Some points:
c(-1.54, -0.20, 0.02, -0.03, 1.46, -0.22, 0.02, -1.15, 0.91, -1.00, 0.06, 0.43, 1.14, 0.09, 0.03, -1.02, 0.61, -0.56, -0.96, 2.07, 1.23, -0.97, 0.63, -0.25)
c(-0.24, 0.37, 0.08, -1.46, 1.19, -0.71, 0.90, -0.82, 1.40, 0.72, 1.26, -0.64, 1.24, 1.37, 0.33, 1.60, -0.36, 1.27, 0.06, -1.80, 1.10, -0.34, -1.37, 0.12)
c(-0.77, -0.21, 0.30, -0.05, -1.04, 0.60, 0.34, -0.34, 2.38, -0.94, -0.55, 1.39, 0.42, 0.40, 0.88, 0.61, -0.03, -1.87, 0.35, 0.31, 0.33, 0.55, -0.28, 1.96)
c(2.55, 1.04, 2.23, 0.66, -1.00, 0.98, 1.50, 0.57, 0.26, -0.16, 0.15, -0.24, 0.77, 0.25, 0.69, -0.20, -0.06, -0.26, -0.52, 1.09, 1.23, -1.39, 1.84, 0.46)
c(2.05, 0.59, -2.13, 1.00, -0.28, -1.84, 0.29, -1.25, 0.15, 1.06, 0.75, -0.07, 0.87, -0.06, 0.99, -1.16, -1.31, -0.16, 0.62, 0.81, -0.80, -2.01, -1.22, 0.53)
c(-1.49, 0.19, 0.12, -1.00, -0.26, -0.76, 1.42, -0.03, 1.13, 0.75, 0.74, -0.41, -0.36, -1.07, -0.70, -2.03, 1.07, 0.54, -0.18, -1.33, -1.86, -0.40, -0.97, -0.02)
c(-0.56, 0.34, 1.16, 0.31, -0.66, 0.64, 0.72, -1.83, -0.61, 1.78, -0.47, 1.24, -0.19, -0.10, -0.69, 1.76, 1.46, 1.33, -1.06, 0.62, 0.36, 1.23, -1.62, -0.52)
c(-0.74, -0.76, 0.36, -0.14, -0.05, -1.15, -1.79, 0.29, -0.37, 0.64, 0.07, -1.99, -1.18, -0.92, 1.65, -0.34, -0.69, -0.56, -0.15, 0.06, 1.41, 1.64, 0.21, 1.28)
c(1.87, 0.28, -2.73, 1.18, -0.03, 0.09, 0.62, -0.40, 1.42, 1.27, -0.29, 0.60, -0.49, 0.26, 1.86, -0.91, -0.38, -0.20, -0.67, 0.25, -1.65, 0.05, 0.03, 0.76)
c(-1.69, -0.07, 0.00, -0.53, -0.48, -0.64, 0.93, -0.30, -0.83, -0.39, -0.11, 1.67, 0.80, -0.48, -0.43, 1.97, 0.45, 1.87, -0.52, -0.23, 0.05, -1.05, 1.19, 2.52)
c(-0.93, -0.57, 0.71, -1.34, -0.61, -1.13, 1.02, 0.49, 0.41, 0.91, 0.09, 0.74, -0.22, -0.63, -0.13, 0.62, -0.88, -1.80, -0.58, 1.45, -0.53, -1.07, 0.72, -1.57)
c(0.37, -1.09, 0.59, -0.95, 1.66, 0.74, 1.52, -0.66, 0.12, -0.85, -1.17, 0.29, 0.32, -0.59, 1.04, 0.26, -0.36, -1.20, -1.38, 0.36, -0.09, -0.35, -1.33, -0.53)
c(-0.75, -1.03, 0.02, 0.25, -0.52, 0.97, -1.68, 1.94, -1.99, -0.38, -0.39, -0.92, 0.99, -0.12, 0.63, 0.05, -0.09, -1.55, 0.18, 1.21, 0.10, -0.28, -1.24, 0.43)
c(1.87, 0.59, -2.27, 2.15, -0.14, -0.25, 1.58, -0.07, -0.14, -0.66, -0.06, -0.17, 0.17, -0.94, -1.79, -0.46, 1.18, -1.36, -1.15, -1.63, 0.35, -0.28, 1.41, -0.29)
c(1.97, -1.80, -1.31, 3.05, 0.08, 0.01, 0.75, -0.75, -0.13, -0.17, 1.68, 0.63, -0.19, 0.46, -0.93, 1.95, 0.40, 0.92, 0.37, 0.26, -0.49, 0.29, 0.86, -0.49)
c(-0.38, -0.42, -0.07, -1.31, -0.08, 0.62, 1.49, -0.72, 1.13, 0.73, -0.56, -0.82, 1.19, -0.23, -1.41, 0.16, -1.40, 2.71, 1.38, 0.32, -0.35, 1.12, -0.05, 1.08)
c(1.37, 0.10, 2.36, 1.69, 0.07, 1.12, -2.93, 0.05, -0.97, -0.50, -1.13, -0.51, -1.01, 0.63, -1.95, -0.69, -0.13, -0.36, -0.24, -1.52, -1.19, -2.55, 1.49, 0.46)
c(-1.24, 1.11, -0.64, -0.79, 0.07, 0.61, -1.67, 1.15, 0.24, 0.00, 0.28, -2.20, -0.66, 0.47, -0.77, 2.13, -0.24, 1.04, -0.59, -0.01, -0.79, 1.04, -0.61, 0.06)
c(-0.61, 0.08, 1.12, 0.94, 0.08, 0.19, 1.15, 0.14, 0.45, 0.08, 0.52, 1.23, 0.49, -0.03, -2.13, -1.32, 0.13, -0.76, 0.77, -1.77, 1.20, 0.65, -1.87, 0.09)
c(0.40, 0.19, 0.28, -1.80, -0.42, -0.94, -1.60, 0.27, -1.33, -0.83, 0.06, -0.75, -0.40, 0.84, -0.56, -1.71, 2.05, -0.09, 0.27, -0.87, -1.11, 1.88, -0.55, 1.06)
c(-0.96, 0.12, 0.00, 0.84, -0.31, 0.82, -1.99, 1.46, -1.52, -0.59, -0.82, 0.19, 0.10, -0.01, 1.10, -0.18, -0.76, -0.74, -0.11, 0.74, 1.83, -0.06, -0.85, -0.54)
c(-1.32, -1.04, -0.02, -0.33, -1.29, 0.86, 0.78, -0.55, 0.63, -0.58, -0.52, 0.03, 0.76, -0.04, -0.49, -0.66, 1.29, 0.29, 0.81, -1.59, -0.28, -0.88, 0.41, -2.86)
c(0.27, -0.30, 0.32, -0.98, 0.06, 1.17, -1.56, 1.76, -0.80, -1.43, 0.21, 0.42, -2.27, -1.34, -0.47, 1.59, -0.03, 1.59, 0.53, 0.02, 1.18, -1.08, -1.13, -0.25)
c(-0.77, -0.45, -0.15, -0.84, -0.09, -0.74, -0.83, 0.85, -0.62, -0.10, -0.34, -1.00, -1.93, 2.39, 1.09, -1.71, -1.04, 0.41, -0.43, 0.79, 0.59, 0.87, -0.26, -0.32)
c(-0.89, 0.74, -0.40, -0.92, -0.30, 0.98, 1.32, -1.67, -0.65, -0.25, 0.33, 0.35, -0.94, 0.01, 0.42, 0.06, -0.28, -1.59, 1.37, 1.17, 0.67, -0.25, 0.10, -0.19)
c(0.83, 1.22, 2.00, 1.30, 1.24, 0.19, 0.95, -0.16, 0.62, 1.15, 1.09, -0.49, 0.18, -0.26, 2.15, -0.30, 0.39, 0.12, 1.42, 0.49, -2.11, -0.06, 2.32, -0.27)
c(-0.17, -0.11, -1.01, -1.78, 1.26, -0.04, -1.66, 1.26, -0.83, 1.34, -0.34, -0.09, -0.33, 0.36, -0.58, -0.95, 1.34, -0.21, 0.73, -1.66, 0.99, 1.37, 1.24, 0.11)
c(-0.62, -0.13, 0.58, -0.62, 0.06, 0.50, 0.13, -0.71, -0.36, -0.69, 1.23, 1.73, 1.01, -0.94, 0.48, -0.51, -2.18, -0.67, -0.88, 0.23, -0.83, 1.57, 1.13, -1.14)
c(2.14, 1.23, -1.52, 1.48, 0.33, -2.66, -1.72, 1.19, -0.09, -0.88, -1.78, -0.63, -0.27, 0.23, -0.29, 1.37, -0.13, 1.84, 0.54, 0.16, -0.54, 0.74, -0.22, -1.68)
These points spread out most along one direction. Take the direction at right angles to it along which they spread out most. Then take the direction at right angles to both along which they spread out most. Go by this last direction. How far along it is each point below, from 0 to 99? The average is 50, and the first point in the table lies past the average. One standard deviation of the points above along it is 16.
c(2.14, 1.23, -1.52, 1.48, 0.33, -2.66, -1.72, 1.19, -0.09, -0.88, -1.78, -0.63, -0.27, 0.23, -0.29, 1.37, -0.13, 1.84, 0.54, 0.16, -0.54, 0.74, -0.22, -1.68) ~ 28
c(-1.69, -0.07, 0.00, -0.53, -0.48, -0.64, 0.93, -0.30, -0.83, -0.39, -0.11, 1.67, 0.80, -0.48, -0.43, 1.97, 0.45, 1.87, -0.52, -0.23, 0.05, -1.05, 1.19, 2.52) ~ 37
c(1.87, 0.59, -2.27, 2.15, -0.14, -0.25, 1.58, -0.07, -0.14, -0.66, -0.06, -0.17, 0.17, -0.94, -1.79, -0.46, 1.18, -1.36, -1.15, -1.63, 0.35, -0.28, 1.41, -0.29) ~ 45
c(-0.62, -0.13, 0.58, -0.62, 0.06, 0.50, 0.13, -0.71, -0.36, -0.69, 1.23, 1.73, 1.01, -0.94, 0.48, -0.51, -2.18, -0.67, -0.88, 0.23, -0.83, 1.57, 1.13, -1.14) ~ 65
c(-0.96, 0.12, 0.00, 0.84, -0.31, 0.82, -1.99, 1.46, -1.52, -0.59, -0.82, 0.19, 0.10, -0.01, 1.10, -0.18, -0.76, -0.74, -0.11, 0.74, 1.83, -0.06, -0.85, -0.54) ~ 74
c(0.40, 0.19, 0.28, -1.80, -0.42, -0.94, -1.60, 0.27, -1.33, -0.83, 0.06, -0.75, -0.40, 0.84, -0.56, -1.71, 2.05, -0.09, 0.27, -0.87, -1.11, 1.88, -0.55, 1.06) ~ 37
c(-1.54, -0.20, 0.02, -0.03, 1.46, -0.22, 0.02, -1.15, 0.91, -1.00, 0.06, 0.43, 1.14, 0.09, 0.03, -1.02, 0.61, -0.56, -0.96, 2.07, 1.23, -0.97, 0.63, -0.25) ~ 68
c(-0.56, 0.34, 1.16, 0.31, -0.66, 0.64, 0.72, -1.83, -0.61, 1.78, -0.47, 1.24, -0.19, -0.10, -0.69, 1.76, 1.46, 1.33, -1.06, 0.62, 0.36, 1.23, -1.62, -0.52) ~ 33
c(1.87, 0.28, -2.73, 1.18, -0.03, 0.09, 0.62, -0.40, 1.42, 1.27, -0.29, 0.60, -0.49, 0.26, 1.86, -0.91, -0.38, -0.20, -0.67, 0.25, -1.65, 0.05, 0.03, 0.76) ~ 50
c(-1.32, -1.04, -0.02, -0.33, -1.29, 0.86, 0.78, -0.55, 0.63, -0.58, -0.52, 0.03, 0.76, -0.04, -0.49, -0.66, 1.29, 0.29, 0.81, -1.59, -0.28, -0.88, 0.41, -2.86) ~ 44
